Each row has a name. Each question is about the rows just above it. Places in a row count from 0.

G: [-59.3  -7.7  41.7   7.9  55.9 -30.4]
W: [-45.8 -42.6  35.7  11.1  31.5 -14.5]
D: [ 24.7  28.9   6.7  32.7 -35.2  32.5]
S: [-11.8  36.4  29.0 -57.7  20.3  58.2]
A: [ 50.7 -27.1 -35.6 -35.5  20.5 -27.2]
T: [ -7.6  12.2  54.3  12.0  26.9 -24.4]
X: [  5.5 -17.6  -8.6 -83.5  23.3  30.4]
Q: [ 53.7  11.9  -9.4  15.1 -74.9  72.2]
H: [ 28.0 -30.2  -7.5  14.8 -63.9  29.2]
tags:
[6.7] -> j_910
[-7.7] -> j_186
[35.7] -> j_528
[29.0] -> j_325
[41.7] -> j_291
Look up the entry of G at place 2 in the table: : j_291
A without one entry, shuffled: [-27.1  20.5 -35.6  50.7 -27.2]. Gone: : [-35.5]
Whose row is [-11.8  36.4  29.0 -57.7  20.3  58.2]? : S
Whose row is [ 50.7 -27.1 -35.6 -35.5  20.5 -27.2]? : A
Which entry of H is missing from [ -7.5  28.0  14.8 -63.9 -30.2]? : [29.2]
Which entry of A is missing from [-27.2  20.5 -35.6  50.7 -35.5]? : [-27.1]
Whose row is [ 24.7  28.9   6.7  32.7 -35.2  32.5]? : D

K: [ 14.2 -19.0  34.8  32.5  -5.7   8.0  19.2 -35.7  -7.9 -19.1  19.4  -1.6]
J: [ -1.9 -48.7  45.9 -33.0  33.4  37.3  23.4   6.4 -46.1 -39.5 -17.0 -20.2]
N: [-16.5  27.6 -11.6  53.4 -25.5   2.4   2.2  18.0  14.3 -13.3  16.6  17.0]
Y: [-16.5  27.6 -11.6  53.4 -25.5   2.4  11.8  18.0  14.3 -13.3  16.6  17.0]
C: [  2.1  27.6 -11.6  53.4 -25.5   2.4   2.2  18.0  14.3 -13.3  16.6 -21.2]
R: [ 14.2 -19.0  34.8  32.5  -5.7   8.0  19.2 -35.7  -7.9  -9.9  47.9  -1.6]
Shuffled K with one entry gone: [ -1.6  -5.7 -35.7  32.5 -19.0   8.0  19.4 -19.1  -7.9  34.8  14.2], missing : [19.2]
C without one entry, shuffled: [-21.2 -25.5   2.1   2.4 -11.6  14.3  18.0  53.4  16.6 -13.3  27.6]. Gone: : [2.2]
Shuffled K with one entry gone: [ -7.9  -1.6  19.2   8.0  32.5 -19.1 -35.7  14.2  -5.7  34.8  19.4], missing : [-19.0]

Z: [  8.3 -57.8 -21.4 -20.3  15.2  51.1   3.7  53.1]
L: [  8.3  58.6 -37.7 -20.3  25.9  51.1  20.4 -53.5]
F: [-20.2 -53.4 -37.7 -20.3 -61.0  51.1   3.7 -53.5]
P: [  8.3 -53.4 -37.7 -20.3  15.2  51.1   3.7 -53.5]
U: [  8.3   3.8 -37.7 -20.3  15.2  51.1   3.7 -53.5]
tags:
[-53.5] -> j_155
[-61.0] -> j_874
[25.9] -> j_768
[3.7] -> j_735
Look up the entry of F at place 4 in the table: : j_874
Shuffled F with one entry gone: [-20.2 -37.7 -61.0  51.1 -53.4   3.7 -53.5], missing : [-20.3]
Whose row is [-20.2 -53.4 -37.7 -20.3 -61.0  51.1   3.7 -53.5]? : F
Whose row is [  8.3  58.6 -37.7 -20.3  25.9  51.1  20.4 -53.5]? : L
Whose row is [  8.3   3.8 -37.7 -20.3  15.2  51.1   3.7 -53.5]? : U
Which entry of U is missing from [-53.5 -37.7 -20.3  51.1   8.3   3.8  15.2]? : [3.7]

pid: [ -0.9  -1.4  -5.7  -1.7  -1.4   9.4  11.2  -4.3   7.3   7.0   6.4   8.9
   0.2   1.9  -4.9   2.6   5.8  -6.3   8.7   7.3   0.8   4.1  -0.3  -2.0
  -1.2   2.4 -20.0 -16.3 -11.1 -10.7  -2.2  -4.5   6.6  -9.1  -2.6   0.5
  -6.4   9.6  -1.4  -4.5  -3.1]
Nomab: [ -2.8   1.0   2.5  -3.3  -1.5  22.0  13.1  -1.9   6.5   6.1 -24.4  32.2
   0.8  -0.8   5.7   5.5   5.6  -6.9 -11.1   5.1   0.4 -12.8  -0.1   2.4
   2.0  -1.1   3.8   1.2   1.1 -13.0  11.0  -5.7  -2.0 -10.6  -5.6  -7.4
  -0.1   7.9   2.8  -0.2  -2.5]
geri: [ -2.9   0.5   1.9  -3.2  -2.0  25.0  15.5  -2.7   8.0   7.8 -23.9  35.8
   0.7  -0.4   4.9   6.3   7.1  -8.3  -9.9   6.4   0.4 -12.2  -0.1   2.9
   1.7  -0.9  -0.5  -1.2  -0.6 -17.3  11.5  -6.7  -1.2 -13.4  -6.4  -7.7
  -1.2   9.9   3.6  -1.1  -3.0]
Buf: [  2.1   0.4  -0.3   3.1   2.2 -31.6 -11.8   3.4  -8.1  -7.4  26.1 -50.4
   0.2   0.3  -4.1  -5.9  -4.6   7.3   7.7  -6.4   0.6   7.8  -0.7  -5.1
  -0.8  -0.6   4.1  -0.6  -2.6  18.0  -9.4   7.7   0.8  23.7   6.3   7.2
  -0.7  -9.3  -5.3   0.6   3.4]
kog: [  2.2  -3.1  -1.7   0.8  -1.7  37.6 -11.8  -1.2   0.9  -0.8 -25.3  71.9
  -4.0  -0.7   2.2   2.0  -9.0   2.1  -2.9   0.0  -3.6   9.9   3.7  13.2
  -4.2   3.1  -7.0  14.9  21.6  -9.6   1.1  -6.3  -3.1 -46.8   1.2   6.1
  -5.8   4.4  -2.2  -4.2  -1.5]
nimi: [  2.1  -3.1  -0.3   3.1   2.2 -31.6 -11.8   3.4  -8.1  -7.4  26.1  71.9
   0.2   0.3  -4.1  -5.9  -4.6   7.3  -2.9  -6.4   0.6   7.8  -0.7  -5.1
  -0.8  -0.6   4.1  -0.6  -2.6  18.0  -9.4   7.7   0.8  23.7   6.3   7.2
  -0.7  -9.3  -5.3   0.6   3.4]
ser: [ -3.5   2.0   1.4  -3.7  -0.8   1.3  19.3  -2.0   6.7   7.4  -5.4  -6.3
   2.4   0.3   2.3   4.0  10.5  -8.5  -5.5   6.0   2.4 -15.3  -1.9  -4.4
   3.6  -1.8   0.6 -10.1 -12.5  -9.3   8.0  -2.5   1.7  12.5  -4.2  -4.6
  -6.9   8.3  -2.7  -2.8  -2.1]
tefa: [  4.1  -2.2  -2.3   3.9   0.9  -4.1 -20.1   1.9  -7.1  -7.7  10.6   0.8
  -2.6   0.2  -3.9  -4.9 -11.4   8.8   8.4  -6.4  -2.1  17.3   1.9   4.1
  -4.1   2.4  -3.4   8.4  11.2  11.2 -10.8   2.9  -0.7 -10.0   4.8   6.3
   6.0  -8.3   2.3   2.3   2.2]
Table of tags by key:
[2.4] -> j_151
[-3.9] -> j_909
[2.3] -> j_98
[-8.5] -> j_588
[-4.1] -> j_321
[-3.8] -> j_305
[-4.9] -> j_531
The tag of ser, keyed by place 14: : j_98
[  2.1  -3.1  -0.3   3.1   2.2 -31.6 -11.8   3.4  -8.1  -7.4  26.1  71.9
   0.2   0.3  -4.1  -5.9  -4.6   7.3  -2.9  -6.4   0.6   7.8  -0.7  -5.1
  -0.8  -0.6   4.1  -0.6  -2.6  18.0  -9.4   7.7   0.8  23.7   6.3   7.2
  -0.7  -9.3  -5.3   0.6   3.4] is in which row? : nimi
The row with [  2.1   0.4  -0.3   3.1   2.2 -31.6 -11.8   3.4  -8.1  -7.4  26.1 -50.4
   0.2   0.3  -4.1  -5.9  -4.6   7.3   7.7  -6.4   0.6   7.8  -0.7  -5.1
  -0.8  -0.6   4.1  -0.6  -2.6  18.0  -9.4   7.7   0.8  23.7   6.3   7.2
  -0.7  -9.3  -5.3   0.6   3.4] is : Buf

E: [  8.5  21.2 -15.3 -19.8 -19.9  31.4 -19.9]
B: [  8.5  21.2 -15.3 -19.8   6.8  31.4  30.2]
M: [-26.0 -28.9  56.3   1.2  73.5 -71.0 -14.4]
Table of tags by key:
[31.3] -> j_437
[-71.0] -> j_97
[-71.1] -> j_862
[-19.9] -> j_107
[31.4] -> j_525
Look up the entry of E at place 5 in the table: : j_525
E without one entry, shuffled: [ 31.4  21.2   8.5 -19.9 -19.9 -15.3]. Gone: : [-19.8]

zuba: [-19.4 -16.5 -50.6 -26.9  43.2]
Suzo: [-32.0 -53.8  56.0  13.1 -23.1]
Fur: [-3.5 38.0 -4.3 18.8 28.1]
nisap: [ -6.4 -14.5 -40.3  -6.3   4.7]
lak: [-5.6 33.3 25.3 33.7 33.6]
Tamim: [ -6.4 -14.5 -25.9 -33.3  39.3]
tags:
[33.2] -> j_678
[38.0] -> j_271
[-14.5] -> j_773
[-14.6] -> j_982
[37.9] -> j_656
[33.4] -> j_864
[33.3] -> j_929
Join lak by its entry at place 1: : j_929
The row with [-5.6 33.3 25.3 33.7 33.6] is : lak
Shuffled nisap with one entry gone: [-40.3  -6.3   4.7 -14.5], missing : [-6.4]
lak without one entry, shuffled: [25.3 -5.6 33.7 33.3]. Gone: : [33.6]
nisap without one entry, shuffled: [ -6.3  -6.4 -14.5 -40.3]. Gone: : [4.7]
nisap without one entry, shuffled: [ -6.3   4.7 -40.3 -14.5]. Gone: : [-6.4]

poro: [-13.1 -13.4 -43.5 -16.5 -33.1 -56.0  24.4   6.9  25.5   4.9  20.8  21.3
  17.6   9.9   1.1   2.4  -5.8]
dedes: [ -3.1 -22.4  53.5  41.6  -9.6  39.7  14.4  -3.7  -0.8   4.9   9.9 -28.7
 -35.2   1.7   8.8 -16.6  41.5]
Guf: [-18.1 -13.4 -82.3 -26.2  -9.6 -56.0  14.4  10.4  34.3   9.9  31.7  21.3
  17.6  18.1 -10.5   2.4  -5.8]
pabe: [  1.9  31.7  -4.7 -26.2  37.3  -8.2 -35.5  -7.2  -0.8 -15.0 -33.8  13.0
  38.6 -14.7 -14.3  27.8 -69.0]
riva: [  1.9  31.7 -24.1 -26.2  13.9  31.6 -25.5   6.9  16.7 -15.0 -12.0  21.3
  49.2  -6.5 -18.2  27.8 -69.0]
sisum: [-13.1  22.7 -62.9 -35.9   2.1 -56.0  -5.5  13.9  25.5  -5.0  -1.0  29.6
  28.1  26.3 -14.3  15.1 -37.4]
key -> tag
[14.4] -> j_383
[14.5] -> j_481
[22.7] -> j_877
[-5.5] -> j_111
[-5.6] -> j_564
[22.8] -> j_891
The tag of sisum, keyed by place 6: : j_111
Shuffled riva with one entry gone: [ 13.9   6.9  21.3 -26.2   1.9 -25.5 -69.0  27.8 -12.0 -24.1  49.2  16.7
  -6.5 -15.0 -18.2  31.6], missing : [31.7]
Guf without one entry, shuffled: [ 21.3  14.4 -56.0 -26.2 -13.4 -10.5  18.1 -18.1  -5.8   9.9  31.7  34.3
  10.4 -82.3  17.6  -9.6]. Gone: : [2.4]

